Each path below is one point turned by a fixed rotation once a step. After each direction that follows a path, write how fast that rotation turns it, in degrees each step (0 if it stays still).
Each turn is a multiple of 5 degrees from 10 to 175, or 0.
Each row of a path follows its step; steps can be skipped.
Path 1:
step 1: [-14  25  -9  -8 -20  -5 -24 -10  -9   8  -4   5  16  13 -10   1  13   7
  29  16 -33  32  23  -4  30  28 -18   6  22  11  -4   6   1  11  16 -18
   9 -16 -19 -27  23  -7  11  18  18   7  -7  18 -23  -2]
step 3: [ -7 -17  22  14 -11   0 -10  -7  -5  56 -20  12 -12 -27   6 -41  -2   1
   6  14  -3  -3  18 -13  10  14   4  11   3   5  15  -6 -29   5 -20 -19
   8  20  -5   5  -2   0  25  -4   7 -12  -3  13   5  43]
step 4: [ -5 -16   0  -3 -33   2 -37 -21  13  12  -7   8  11 -15   2  -7 -19   3
  17   4   7  22  29  12   1  -4  -2 -23  -8 -13 -12  -7 -11  22 -20 -24
  -7   9  19 -13  15 -21   4  -3  -4  32  -5  34   4  40]
step 5: [ 18  -1 -13  17   4 -14 -11   3 -22  15 -16  19  -6  -8   5   0 -23  23
 -16   5  -5  16  27   3   8  -1   2 -32 -10 -13 -37  -6  -8  14  19   7
 -28   5 -15 -15  -5 -15 -24  26 -17  15 -16  19 -25  31]
step 7: [  8  -7  -3   5  -7   5   6   1 -12   1 -11  -7  -3  18   7 -28  21  10
  15  13 -24  18  26   1 -16 -19 -12   5  13   8   0 -11  38  19   3  -2
 -30 -16  18  23  18  28  15 -11  14  13 -26  35   6  32]
step 8: [-29 -12 -16  18   7   6 -12   1  -7   3 -25   5  -7   6   1  -1  12  23
  11  28  -6  14  36  -6  11  33  -2  17  18  15  13  12   1  -4  12   9
  -4  -8 -19  21  35   1 -17  10 -11   4 -35  43  -2  11]
step 9: [  4  -7   6   1 -21  -6 -19  11  -7  -3 -12  -6  10  27   1  -4  -5  35
  14   9  -3  18  15  12   3  37   2 -13   8  29   9 -17 -25 -19 -19  -5
  11   5 -16   8  29  17 -18  44  16  10  18   8   9  24]
step 11: [  2 -10 -18   1 -21  31  -4 -30  11   6 -31  -2  -4   8 -20 -19  23 -11
 -15  36  13  12  20  -4  21  -5 -22   9 -19   7   0  -7 -25  20   1 -29
   4  20   2 -24  13  -8   0   3  -3  12 -13  11 -25  26]
step 12: [ -5  24   5  -1 -14  -5 -23  15 -10   1 -24  19 -21  42   9  -6   0  11
   0  16  -1  25  16  -6  17  -6 -18   8 -35  15 -28   8   5  -1  -4  -8
 -27  12  14 -34  -8 -13  -4  21   7  24  -8   9  -3  32]
step 14: [ -3   1   7  16 -26  20  18   3   5   0   4 -16 -23  -1  -2 -46  -3  33
   8   1  12  21   7   0  -5  -1 -14  -4  24  -1   9  -4  -9  33  30 -33
 -11 -13   2   9  15   1  18  12   2  14   9  19  29  31]
step 15: [-17 -24  -5  20 -12   1 -12  17  -2  18 -36  11   0  -4   0 -30  -4  29
  -6 -11   3  28  27  -6   4  -1 -18   8   6   4 -14 -12 -24  -5  20  16
 -28  19  13  31   3 -16   4  -7   7   0 -14  31  33   6]
Speeds:
[ 6 -1 -3  0  2 -7  0 -2  5  2  3 -3  0 -2 -3 -6 -3  6  2 -2  1  8 -3 -2
 -3 -3 -2 -3  0  0 10  3  2 -9  9 12 -4 -1  1  7  5  8 -6 -7 -2 11 -1  2
 -5 -3] => 40
[  9  -7   5  -2   0  -8  -9  -3  -5   0  11  -4   4  -6   3  -2  -2  -1
  -2   0  -6  -2   6  -4   1  -1   6   0   3   1   0   5   8  -3  -1  -9
   4   6 -10  -3  -4  -3   2  -3   5   1  -6   4  -3  -5] => 10
[ -5   3  -3   5   6   5  -4  -6 -11 -13   8  -2   1  -4  -2  -7   5   2
  -5   5   9   0   7   1   0   3  -4  -6   2  -7   1   0   0   5   7   0
   3  -3   1  -3   5  -4   1  -1  -9   1  -3  -2  -4  -1] => 115
[10  4 -3  2  2  3 -3 -5  6  0 -2  0 -7 -5  7  6 -1 -5  0  5  3 -4 -1  1
 -3 -4 -2 -7 -7  7 -7 -4  5  1  4  2  5  7  4 -6 -6 -2 -3 -3 -4  8 -3 -8
 -6 10] => 55
[ -4  -4   0   0   4   6 -11   7   7   2  -1   2   2   1   0  10  -1   5
  -1  10   1   9   3  11   4   3   2   3  -1  -3   3   1   4  -7  -1  -3
 -10   2   6  -6   0  -2   4  -8  -5  -1  -5   1   0  -4] => 95
[ 2 -7  0 -3  6 -3  9 -2 -2 -8 -5 -5 -4 11 -4  4  2  1 -7  8  7 -1  3  1
  1  2  5  7 -1  1 -4  2  3 -6 -3 -7  5  4  3  2  1 10 -6  4  0  9  2  4
  1 -1] => 25
Path 2:
step 1: [-14  -1  19  18   2  -5   5 -32  -3  41   1 -21  -1  35  14 -32  -1  -9
  19 -13  27  -9   8 -26   1  -6  -8 -10  -3 -12  -7  25 -26  -1  12  13
   7   1   1   4 -23 -16   7 -10  29   7  18  -8  -4 -22]
step 2: [ 23   1   7 -25  -1  11   2  24   2  11  24 -49 -15   8   8  -4   0 -10
   3  -7   6   8   7  11  -7  -7   7  12 -19 -32  18 -17 -11  33 -13 -13
  18 -11   3   8 -30 -24  -5  13  19  -6 -11 -10  13 -32]
step 3: [  0  -4  27 -17  -9   3   0  -5 -16  31  10  -5   0   1  11   3   4  -8
  -7 -27  -1 -24 -19 -13 -14  -1 -14  34  22   3  56  -2 -13 -19  18   9
   3  -8  11  -2 -22   6   8 -18  12  30   0  -7 -10 -22]
step 5: [-18  12  34  -6   1 -12   5 -19  -2   5   1  -3 -19   9 -19  12  12 -28
  21  19 -47   7   9   8 -10   8 -15  -1  13   0  39  23 -20 -15  -2  24
  -4 -16  18  13   0   5   7 -21   1 -19  -3  -5  18 -20]
step 6: [  3  -5  14  33 -17 -26 -25  -6 -19 -10  -8  -8 -22   7  25  13  -3 -33
 -20 -11 -21  -3  -2  24 -30  33 -28   2 -29  -6 -13   3  -4  14 -13   6
 -11  10  11  -9  -6 -21  16   3  17  -2  -8  -9   3 -12]
step 7: [-24  21  29  11 -15   7   3 -19  28  15   2  -3   7  -8 -22  -9   8 -22
  -7   0 -23 -10 -26 -27   2  10 -13  11 -34 -25  16  22  15   3 -24  -1
   8  11   2  12   6 -13 -12 -17  40 -10  -8   7  -3  -3]
step 8: [ -7  14   8  17  20   4   5  27  20   7 -14 -21  15  13  40  -9 -37 -11
 -17 -19  -3 -15   5   9  -4   2 -41 -13   8 -29  13  14   7  -1   7  -2
   2  -3  -5 -11  10 -32  14   2  30 -11   0  -8  18  -8]
step 10: [ 13  -9   3 -23   0 -12  10   2  -6  22 -29 -24 -11  -3  -9 -15 -22  -5
  14 -15  15 -30 -10  21   1  27 -33 -26  13   7  16  -8  -3  15  17  -5
 -11 -20   8  13 -16 -37 -17 -10  17  -5 -13  -2 -20 -22]
step 11: [ -8  22  49  -3 -12  14  18  24 -25 -14   5 -13 -22  15 -18  -1  -1   0
 -16  12  13  10 -28   2 -17  -7 -14   4  12   6   9  15 -24  21  -1  -7
  13   9   9  -4 -31 -14 -15 -31  -2  -4  19  -5 -12 -14]
step 14: [  3   1  17   5   2  -5 -20 -37  10  20  31 -34  25   4  20  -4  -4 -10
  16  -7  -5 -13   8 -10 -21   4 -20  15 -18  17  34   4 -13  -6  -2   9
  14  18   4   1  -8 -32  25 -10   5  18  -6 -11  -1 -30]
step 17: [ 24   2  15 -11   1 -27   5  13  10 -34 -27 -22 -20  29   7   8   6 -29
 -31   0 -21  -6  -5   6  -9  30 -10 -24 -12 -10   1  28 -21 -12   1  10
   4   4  13   8   0 -15   4 -19  19  -5 -13  -3 -24  11]
Speeds:
[ 2  0 -4 -6  4  1 -8  0  8 -8 -5  3  6  0  7  8 -2 -5  1 -2  0 -2  0  0
  7 -6 -3  8  5 -4  1 12  1 -6  0  4 -4  2 -8  6 -7 -1 -4  1 -7 -3  3 -2
 -6 -4] => 80
[ -5   4   1   1   1  -2   8   2   9  -5   5  -7   2   5  -2  -4  -1   1
  -2   6   5   4   3  -9   5  -2  -5 -12  -6   7   4   8  -1  -3   2  -1
  -3   5  -2  -1  -3  -9   0  -5  -6   7  -1   7   4   1] => 110
[ -7   3  -3   9  -1  10  -1  -3   2   3   1  -1   1  -1  -1  -1   2  -2
   5  -2  -5   2   5  -5  -6   2  -6  -3  -8  -5 -10  -1   6  -2 -10   3
   0   0  -8  -5   2   2   7  -1  -6  -2   4  -1  -5 -12] => 55
[  1   1   3  -8  -1   4   3  -2  -1  -8   1   1  -4  -4  -7   4   3 -11
  -3   3  -1   5   3  -8  -2  -5   4   0  -1 -12   2  -4  -6  -1   0  -6
  -4   1  -2 -12  -2  -2  -1  -3   3  -2   7  -1  -7  10] => 170
[  7   0   1   5   1   5   1   5   1  -3   4  10   0   0   1 -17   5   7
  -5   4  -9  -2   4   0   3  -7 -10   1   3  -2   0   5   0  -2   2   5
   3  -7  -3  -3  -1   2   0  -2   5   1   1  -4   0   7] => 90
